One turn or mirror swaps these rows in pairs. Which row does each one swap with?
zolom: -.24	-.30	.02	.11	-.09	-.12	.07	.04	-.28	-.11	.13	.08	.19	.16	.11	-.10	-.13
lazo: -.08	-.15	-.27	-.10	-.12	-.05	-.16	-.08	-.17	-.20	.04	-.19	.03	.24	-.01	.04	-.22
foro: -.41	-.13	-.13	.19	-.12	-.07	-.04	-.05	-.21	-.19	-.17	-.08	-.06	.16	.18	.06	-.06
zefu: -.23	-.14	-.10	.00	-.06	.03	.03	-.07	-.13	-.27	.08	-.31	.17	.07	-.08	-.17	-.24
zin: -.14	-.29	.04	.04	-.04	-.09	.17	-.13	-.24	-.19	-.18	.05	.20	.13	.03	.08	-.05
zov: -.18	.08	-.03	.10	-.07	.11	-.11	.03	-.18	-.12	.05	-.27	.00	.07	-.09	.14	-.13
Zum: -.07	-.06	-.01	.19	-.09	-.05	.03	.01	-.12	-.16	.13	.06	.21	-.12	-.17	.02	-.26
Gafad: -.13	-.11	.01	-.06	-.18	.05	-.15	-.13	-.02	-.19	.00	-.06	-.01	.10	.10	-.04	.11
Nini: -.21	-.22	.03	-.06	-.09	-.09	.14	-.10	-.25	-.27	-.06	-.19	.25	.11	.01	-.09	-.10
romum: -.14	-.30	-.04	.10	-.02	-.07	.06	-.08	-.25	-.18	-.29	.05	.15	.17	.00	.07	-.05
sisiz: .04	-.16	-.08	.24	.08	.03	.00	-.01	-.10	-.08	.09	-.17	.09	.00	-.04	-.07	-.25
Nebit: -.07	-.09	-.04	.20	-.07	.11	.02	-.15	-.04	.04	-.05	-.16	.10	-.10	-.03	.09	-.27
Fekez: -.22	-.05	-.28	-.01	-.09	-.03	.12	.10	-.22	-.01	-.19	-.02	.07	.16	.13	.04	-.06
lekor: -.26	-.32	.09	.18	-.03	.01	.03	.05	-.13	-.25	-.18	-.07	.16	.09	-.05	-.09	-.01
sak: -.28	-.04	.07	.02	-.18	-.01	.03	.07	-.04	-.16	.19	-.08	.03	-.17	.12	.02	-.11
gasi: -.21	-.07	-.17	.01	.00	.00	-.08	-.12	-.25	.02	-.11	.04	.04	-.14	-.11	.11	-.29
latok: -.25	-.10	-.13	-.02	-.10	.00	-.04	-.06	-.24	-.47	-.06	-.05	.02	-.03	.11	.19	-.08
Pona: -.17	-.26	-.11	-.07	-.04	-.04	-.07	-.08	-.20	-.10	.04	-.04	-.05	-.22	.03	-.13	-.21
Pidi: -.32	-.02	-.21	.04	-.07	-.06	.12	.05	-.21	-.02	-.21	-.06	.00	.12	.17	.08	-.06
vef: -.22	-.08	.06	.01	-.22	.01	.01	.03	.01	-.08	.13	.00	.07	-.11	.19	.12	-.03
Lenu: -.16	-.27	-.06	.16	-.12	-.13	-.13	-.21	-.12	-.38	.04	-.03	-.01	.01	-.03	.12	-.13
geb: -.26	-.14	.07	-.09	-.16	.12	.10	.10	-.27	-.34	.03	-.03	.09	.04	.02	-.06	-.24
Zapim: -.11	-.17	-.13	.09	-.22	.13	-.12	-.11	-.01	.00	.08	.10	.09	.08	.12	.19	-.07
des: -.30	-.10	-.19	-.11	.00	.07	-.06	-.12	-.05	-.13	.07	.08	.02	.01	-.04	.01	-.37
tuloz: -.09	-.12	-.18	-.05	-.15	.09	-.12	.12	.00	-.14	-.01	-.01	.36	-.03	.10	.08	-.10
Rilo: -.01	-.06	-.04	.17	-.09	.01	.08	.02	-.09	-.04	.08	-.04	.19	-.14	-.15	.02	-.28
moz: -.16	-.32	.07	-.02	-.10	-.11	.14	-.05	-.25	-.22	-.13	-.09	.24	.11	.02	-.04	-.04
tig: -.13	-.06	-.28	-.14	-.06	-.01	.10	.14	-.17	-.10	-.03	.06	.17	.18	.08	-.03	-.04
Nusik: -.17	-.11	-.29	.19	-.12	.14	-.18	-.15	-.05	-.04	.08	.01	.02	.14	.01	.05	-.19
tanuv: -.20	-.08	-.20	.21	-.18	.04	.07	.06	-.10	-.12	.12	-.20	.28	-.09	-.04	-.03	-.08
Viro: -.06	-.03	-.06	.17	-.07	.11	.15	-.12	-.08	-.01	-.03	-.09	.19	-.10	-.08	.09	-.26
Mez: -.15	-.17	-.04	.09	-.26	.07	-.08	-.07	.00	.03	.08	.05	.06	-.02	.17	.19	-.05
zatap: -.30	-.05	-.16	.07	-.07	.10	.02	-.07	-.21	-.21	-.10	-.13	.01	.12	-.14	-.11	-.37
Sigi: -.26	-.12	-.06	.23	-.03	.07	.13	.08	-.23	.01	-.07	-.04	-.14	.12	.03	.02	-.20
pir: -.29	-.23	-.03	-.01	.03	-.16	-.14	-.02	-.08	-.13	-.01	.03	.06	.29	-.10	.11	-.07
foto: -.15	-.21	-.18	.16	-.16	.12	-.19	-.12	.01	-.01	.08	.09	.06	.10	.08	.14	-.12
Domas: -.14	-.17	-.22	-.03	-.02	-.16	.04	-.04	.00	-.27	.18	-.02	.11	-.13	-.10	.03	-.15
fezun: -.15	-.26	-.18	.01	-.18	.03	-.05	.17	-.11	-.39	-.15	-.05	.16	-.02	.06	.05	-.28
pata: -.39	-.07	.02	.09	-.21	-.09	-.16	.05	-.13	-.18	-.06	.01	-.11	-.04	-.10	.09	-.16
Lefom: -.13	-.15	-.26	-.14	-.05	-.03	.05	.13	-.16	-.24	.07	.06	.20	.18	.01	-.08	-.06
Bulo: -.34	-.05	-.21	.12	-.06	-.03	.04	.03	-.25	-.09	-.21	-.12	-.03	.13	.18	.05	-.06
Tus: -.14	-.35	-.22	.17	-.13	.06	.00	-.10	.02	-.16	.00	-.11	.07	.16	-.01	.14	.03
radag: -.20	-.19	.04	.19	-.05	-.15	-.07	.05	-.20	-.36	.10	.09	.08	-.01	-.13	-.03	-.15
vodev: -.14	.11	-.13	.06	-.05	-.09	-.03	.16	.01	-.13	-.10	.02	-.03	.14	.05	-.03	-.22
lurup: -.22	-.08	.01	-.09	-.01	-.12	-.01	.08	-.26	-.01	-.04	.01	.09	-.10	.23	-.04	-.08
Vuner: -.19	-.26	-.06	-.04	-.14	.00	-.09	-.12	-.20	-.26	-.18	-.10	.20	.08	.10	.27	-.22

sak swaps with -> Lefom
zatap swaps with -> Lenu
lurup swaps with -> tuloz
Nusik swaps with -> foro
pata swaps with -> lazo
romum swaps with -> Nebit
radag swaps with -> zefu

